In the data rows, 128 means zero.
Here are some points:
[115 131  93 169 118 144 133 127 130 135 134 118]
[124 123 128  65 121  90  83  83  64 105 139 123]
[114 138 126 138 131 133 136 128 124 121 137 103]
[128 126  90 153 138  78  86 105 121 140 143 161]
[104 134 137 138 132 149 156 145 141 140 150  92]
[164  96 153 135 110  58  87 135 142 143 114 212]
[ 97 128  47  99 121 121  80  66  77  76  93 116]
[151 140  76 187 124 166 137 149 157 173 169 128]
[130 107 213  54 138 107 137 121 109  93 110 134]
[102 112  83 162 114  98 106 105 111  95 104 153]
[ 93 132 223   0 182 110 122  73  50  91 150  24]
[169 147 151 140  80 196 176 186 176 125 112 171]
[178 149 247 103 126 176 191 208 192 161 121 149]
[ 62 109  74 155 158  80 112  88  92 105 102 110]
[ 60 153  65 198 122 228 197 156 150 120 115  52]
[116 148 184 118 117 200 215 173 158 114 117  88]
[108 141  97 188 151 204 186 188 193 138  67 143]
[ 92 129  56 176 104 159 139 129 137 111  82 142]
[197 138 144 145  77 165 130 177 177 151 121 200]
[179 142 184 148 142 149 174 196 193 194 169 140]
[174 134 128 220  95 169 150 186 191 165 110 204]
10 more points follow, each with its number after it:
[146 143 184 144 115 178 177 192 188 149 108 150] 0
[109 110 158  16 155  67  70  58  49  81 128  88] 1
[170 140 150 139  95 158 160 170 168 135 104 181] 2
[122 133  93 130 113 126 109 120 111 113 130 124] 3
[183 130 220 155 152 106 178 197 195 196 185 159] 4
[160 129  77 180 104 152 115 142 154 143 129 165] 5
[142  98 112 158 150  37  69  93 106 184 204 160] 6
[169 164 187  92 130 177 167 176 171 156 162 105] 7
[167 152  79 159  86 211 147 159 189 136  82 164] 8
[119 109 133 118 115  78  97  97  92 105 106 165] 9
Which two of these numbered points are nearest to each point below, ignoring the 3 directions in which the first points spread most? Their numbers follow each, nearest first.
[127  92 140 100 162  16  66  80  69 150 203 128] > 6 4
[132 124 227 129 113 137 180 174 134 104 100 153] > 9 0
[144 129  17 162 108  95  56  95 120 147 145 147] > 7 5
[136 111  76 119 125  76  50  76  74 128 143 159] > 5 7
[101 130 166  94 171 109 145 116  98 148 193  64] > 6 4
[123 112  56 144 113  89  62  82  99 115 102 179] > 1 2
[104 124 199  13 151 125 128  93  66  71 107  70] > 2 1
[ 96 123  73 126 124 146 109  99  96  87  81 122] > 2 1
[179 138 108 204  66 190 148 188 202 144  85 211] > 2 1
[ 64 123 168  33 159 118 122  71  51  73 116  40] > 0 9
[129 125 187  91 147 103 145 135 130 128 122 125] > 0 9
[138 120 133 204 139 111 153 167 178 176 155 141] > 4 6
[101 142 100 182 115 178 151 143 144 120 127 109] > 3 5
[135 105 177 104 159  70 119 118 103 142 159 138] > 4 0
[ 70 102   0 223 137  40  57  62  87 120 126 134] > 4 6
[ 97 126  57 195 158 127 124 120 149 172 162  86] > 6 4
[ 74 139  90 154 130 163 147 130 120 108 123  78] > 3 0
[113 149 125 182 132 226 195 179 165 153 147  85] > 5 3
[163 142 136 113  84 142 129 143 149 136 124 168] > 3 2
[ 60 121 122  89 181  66  98  63  56 110 149  54] > 4 6
[206 161 141 102  87 214 153 173 196 153 117 165] > 8 1
[ 82 144  48 189 105 210 181 143 157 100  55 100] > 2 0
[120 100  42 144 125  66  40  70  82 116 102 184] > 1 0
[111 122 144  43 131 127 115  83  67  63  92  96] > 2 8
[113 120  80 157 143  94  96 105 105 135 174 101] > 6 4
[145 159 123 129 141 191 171 169 178 162 145  84] > 7 5
[187 147 151 143 104 184 176 188 185 160 148 139] > 5 3
[154 173  81 158  80 255 196 184 183 125  74 120] > 8 2
[143 154 137  65 108 189 130 120 103  90 107 102] > 8 2
[126 119 127 148 120 143 144 144 146 137 101 152] > 0 9
[186 104 183 136 131  40  91 131 135 160 159 200] > 4 0
[111 125  99 168  95 128 123 122 131 101  90 158] > 9 2
[149 167 168  68  95 253 205 179 153 102  88  88] > 8 2
[ 72 118  73  88 130 112  79  54  55  59  89  89] > 2 1
[142 104 200  91 131  72 114 120 101 115 137 160] > 9 0
[ 92 130  93 104 147 138 121  92 100 102 118  96] > 1 5
[144 102 136 190 142  37 102 136 143 180 181 178] > 4 6
[106 155  31 211 101 199 154 145 172 133 119 117] > 3 5
[ 95 120  77 151 136 105 113  99  98 127 137 113] > 3 5
[127 116  70 244 147  52 100 137 163 186 178 175] > 4 6
